Here are some points, one per row:
[ 28 -26  20 -55 -15  -2 -25  16 -17  33   3 -24 -29  -2 -32 -16  16   5 -31 -22  33 -42  34  15   2  57  28  -8 -46  33  23  44]
[-34  -6 -45 -25  33  63  42 -15  45  40  42  14   8  40  -5  -5 -45 -38   7 -44 -11  28 -78 -34 -21  28 -26  44 -80 -10  54   0]
[-25  12  17 -67 -23  38   8 -18  78  -1 -40  53 -77 -56  16  53  36  -2 -56  21 -74 -16  43  31 -20 -17  25  35  39   3 -40 -27]
[ 10  15  11 -40 -30   2  87  -8 -44   4  40  26  14 -24 -24   0  -3 -31  66  32 -73 -36  49 -15   0 -39  -9   3 -13  31 -11  65]
[-11 -21 -23  19 -39  17  52  73  21 -13 -30   2  29  15  58  20  16  38   7 -54 -66 -48 -22   5 -47  31  -6  20 -10 -23 -56  31]
[-18  31  -1 -23  33  -6  35   0  -1 -21 -12  -2  12 -39  26 -88  46  22  50 -18 -47  45 -23 -19  50  14 -35  21  18  -9 -47  17]
[ 50  23 -10 -79   8  10  51 -34  18 -54  38 -43  -7  23 -10  -4 -24  34 -17   5  46  -7  39  12  13 -25  15 -11 -45  30  26 -11]
[ 29  55   2  45  26  15  76 -43  -3  18  -3 -20 -28 -31  -1 -13 -36  60 -24  27 -26 -31  -8  20  27  -9  21 -45 -36   2  -4 -24]
[ 35  38  -8  27 -38  28 -52   1 -23   1   8 -31  -2  -5   6 -17 -36  50 -31  11  46  33  13 -15 -57   4  -7  18   8  13  20 -31]
[-42  26  27  25 -39 -20  81  45 -56   5  24  -6  11  22  21  -8 -38  -2  -2   2  62 -27  -6   5 -50 -23  -4 -17  70  40   7 -43]
[-10 -35 -14 -16  23  53  47 -26   5 -13 -14   8 -11 -15  10 -37  32 -61  24 -63 -47  29 -37 -12  29  46 -33  30  53  26  17  -5]
[ 45 -25   1  24 -18   7 -22  31 -24  -5 -25 -26   7   2  -5  41  16  50 -19 -14  29  30  12 -32 -14  -5 -21  -1 -13  26  -8 -54]
[-27  27   9 -26  28 -34 -16 -51  18  51  46  12  19   5  31 -18 -51 -52  34  -1 -24  61  -7  13 -65  60 -41   9  19 -20 -34  11]
[ 31  27 -28  39 -17 -11 -43 -55  11  -9   4 -22   4 -13 -30  17 -22 -11 -30  26  45   4  -2  13  13   1  -7 -19 -39   6  18  58]
[ 69 -49  14  18  60 -34   6  24  45  14   0 -61 -29 -35 -11  -4   9  55   0  11  -3  25 -11 -21  -2  -4 -14 -49  44 -14  14  -6]
[ 16 -14   0   3  21 -38 -19  28 -18 -21   8 -20 -42 -23   2  56 -10 -44  76  -5   9  38 -13   5 -20  -7  13  -6 -46   5  36  35]
[  -3   35 -125  -47   31  -36  -57   60   -5   22   -9   28    2   59    7  -27   38   20  -47  -19  -29  -18    5  -20  -21   51   23    4   17   -6  -21  -17]
[ 60 -24 -14 -33 -28 -17  49 -49  14 -41  76  64 -16   0  -3  24   8 -55  82  -8  49 -14  -7  27 -28 -14  20 -24  19   4  18 -48]
[ 19 -32  -5  36 -50 -17 -43  26 -11  -1  35 -21  27 -12  13 -27  21 -44 -18 -11  33  16  -8  15  40 -39   6  26 -48   8   3  25]
[ 36  51 -44  62  -2  32 -10 -26   0 -69  77  14  -5 -17 -60  -6  27  23  37  55  15 -16   7 -24 -40  14  -8  21 -50   5   8 -43]
[-51   9 -25  51  72 -23  61  46  48 -20 -13  41  -1 -10 -10 -15 -36 -32  31 -17  61 -35  -3 -16 -35 -30   7 -23  26  -3 -22  30]
[-50 -62 -32  34  70 -24  58  22  33  11 -29 -29  48  40  21 -46  26 -61  -2 -21  49 -62  39  18   4  -5   4   0  20 -22  27 -50]
[-35  -2 -68 -27  31  26 -71 -33  21  16 -26  22  22  18  22 -37 -25  26  50  -6 -51  53  12 -12  15 -56 -11   4  10  26  13   1]
[-40  26 -67  50 -35  22  88 -48 -48  15 -50  13  -1 -24  -5  17 -16 -38 -63  10  33 -15  14  42  25  -7 -42   8  34   9  50  37]
[ 20  59  25  12 -19  30 -42 -31   2 -25 -18 -14  -2  -1  11 -43 -18 -36 -32  55  36  29   3  59 -44   2  35 -27 -23   5   5 -12]
[  3 -20  52 -52  -4 -21  87 -15 -38  12   1 -10   6  -5  -4  23  27  61 -17  -5  53   2 -71  19  49  28  10 -19 -45  13 -30 -36]
[-24 -12  61   3  20 -17 -40 -66  28  36 -30  27  45  19 -48 -16 -18 -47  84 -37 -32 -77  15 -26  29  62  26  14 -30  19 -21  -9]
[ 49  16  -3  22 -11  62 -41 -52   2  -5 -34 -32   9  -1  25   8 -26  50   5  83   1 -59   1  20 -30  12  15 -30  -7 -31  45 -27]
[ 19 -44  33  49 -24  33 -38  39  -4  13  21   5  10 -19   6 -10 -45 -49  12   6  29  21  23  20   6 -14  15  -2 -45  31 -25 -64]
[-96 -50  30   2 -30 -41  -4   7  27  31  32  26 -20  -9   8   8 104  49 -41  44 -25  -8  10   2  42  25 -32 -69 -42  -2  27 -33]
[-10 -18 -16 -46  65   1 -54 -62  25  46  11  23  21  13  22  23  -5  37 -50  41 -24 -47 -13   6 -49 -65  -9  77  29  15 -36  36]
[ 21  -9  13 -11 -52  15 -36  30 -19  52 -12 -17 -37 -21 -11 -41  81 -49 -18  31  29 -29 -13  11   1  18  13   1 -37  -5  23  62]
[ 32 -25   2   1 -24  -1  70 -82 -50 -20 -22  61 -24  18  33  36   8  65  22 -24  79  46  37 -22 -62 -13 -14  11 -29  -4 -11 -13]
[-72  36   2  24  56 -19  62  50  41  28 -56 -14   7  12  -7 -20   7 -29   7  -2  57   1  22 -20 -54 -75 -14   0  -8 -20   3  26]
[-16 -26  15 -61  -9 -16 -49  61  67 -41 -17  65 -32  -7 -20  36  16  55  32 -27  79 -15 -31 -51   4   8 -18 -54  36  -8  -8  60]
[ -3   4  30  53 -68 -73  63  27  42  16 -41  44 -38  42  35 -13 -31  29 -41  48 -56 -25 -15 -33  13  36 -23  86  18 -23 -30 -58]
[ 18  -3  26  17 -44  88 -54  49  -9  34 -32  23  20 -26 -46 -52  -1  41 -13  33  24  39 -21  46   7 -33  12 -12   0 -63  21 -37]
[-14   5  27 -45  22  12 -26 -12 -67 -13  28  61 -15  15 -23  37  -6  56 -36 -35  32 -17  39  30  78  20 -22 -21 -14 -42 -20   2]
[ 10 -36   4  15 -37 -33 -49  16  -6 -13  37 -38 -55  -4   4  -7 -36 -17  96 -26  24  12  11  41  37 -23  35  29 -13 -14  35  46]
[ 31 -21 -19   9 -50 -19  71  -3   4  11   3 -58   6 -16 -10  62  29 -26  81  11  10  57   2 -10   4 -15   4 -27 -36 -29  -9 -44]
[ 46  -9  21 -90 -17  -6  23  59  -2  14  31 -48  -3   9 -39  -7 -26  15  -9 -14  28   7  12  38  50  -6   2   7 -15   5  14 -36]
[-21  47 -34 -32  47 -29 -44  29  11 -11 -13   8  57 -84  25  41  22  38  33 -46 -43 -48  -2  19 -43 -32  -5  49   5   3 -12   1]
[ 36 -21   3  -7  11  -5 -55  68 -45 -10   1 -26  -3  -3 -12  22   0 -29  21 -14  22   9  16  25  27   7 -18   4 -10   6   1 -11]
[-64  47  -7  22 -36  66  14 -13 -58  33  -8 -77 -31   5  -2  50 -10  30   5  48   3 -46   6 -26  27 -16  42  -9  77 -43  -4 -26]
[-28 -16   4 -29  33   0  41 -42  13  -9 -64   4  16  73 -44 -21  19 -53  38  17 -47  33 -26 -24  27  22  15  29 -26   4   9   1]
[-42 -16 -36  55 -33 -17  21 -22  -2 -39  17  23  11  33 -20  11 -34  50 -44 -34 -61  11  25  -1  14  12  19  10 -12 -13 -18  94]
[-22  36  48  79 -17  23 -24  10  35  -2  10 -23 -36  37 -26  44  13  29 -54 -36 -73  13   8   5   4 -33 -21 -55  20  21 -16 -54]
[ 37   4   0  20  75 -16 -48  13 -55 -24 -25 -25  -2  -3  24   7  49 -76 -56  20  18  11 -18 -36   9 -29  36  15  11 -25   5  26]
[ 35 -76  25  20  36  54  15  16 -34  23  11 -23   0 -29 -30  -2  14  36   6  26   2  49 -22 -12 -52 -16  20 -32  79 -14  -7 -16]
[-34  -2 -29 -37  22  64 -53 -28  11  -9 -32  15  12  35  41 -17 -63 -18  54  56 -33  19 -27 -33  60   9 -52   5  20  29 -28  11]
Along one direction, these points spread out more than along any other. Where along it does each point below lie, from 0 to 99? 50 is the average, and the first point above lies past it. One standard deviation of the points above along it is 16.
[  0  23 -43 -36 -87 -40  -3 -58  46  12  -7   3  85 -34  11 -15  -2  38 -45 -78 -30 -15   6 -45  43  -1  18  19  48   6   1  22] 35
[ -5 -10  31 -40 -14  -7  -3   1 -40   8  42  70  22 -10  29   6 -12 -63 -57   8 -73  -8  20 -18  23   7  47 -43 -55  -8  18  46] 44
[ 28  -3  66  23 -41 -22 -24  40  48 -51 -14 -52  42  74 -12 -14  -1 -66 -46  11 -18 -33 -11  42 -19  22   6 -34  61 -11 -25  34] 52
[ 23  48 -36  48 -18  -3 -42 -57  11  -8  43 -13 -23 -15  -4 -30  -8 -49 -30 -14  50 -13 -13  28  56 -17  29 -10 -12  12   4   8] 63
[-30  33 -19 -13  22 -40 -78 -33 -16  16 -24   5   6  32  29 -44  37  55  78 -39 -36  12 -23  18 -39  29 -17   9  25  25 -19   7] 30
[ 91  -6  55  56  50 -13 -29  32 -19   2   9 -17 -29  20  20  11  -2  -3 -55 -14 -40 -12   5 -31  -9 -31 -30   7  -1  -1   2  -2] 58
[-56   1   6  10  -1 -25  23  13 -60 -46  17  60  13   2 -32  35 -48  62 -29   8 -89  -3  13  22 -14  -4  44   5  17  20  45   2] 43
[ 69 -20  12  22  13 -36   3  39 -40   7 -10  19   8 -29  -6  14  -9 -49   9   8  27   7   5  10  15  -1 -24 -37  -2   8 -20  16] 61
[-30  51  27 -47  14  14  18  -4   6  -3   7   6  16  14   6 -21   4 -67  30  -9 -44  43 -31 -28 -19  22 -56  28  37 -16  24   0] 27
[-80 -51  33 -14  47  -9 -61  15  36 -25 -10 -56 -15 -61  27  41  21  19 -63   5  64  34  12 -45  13  53  13  37  26  -7 -36 -19] 50
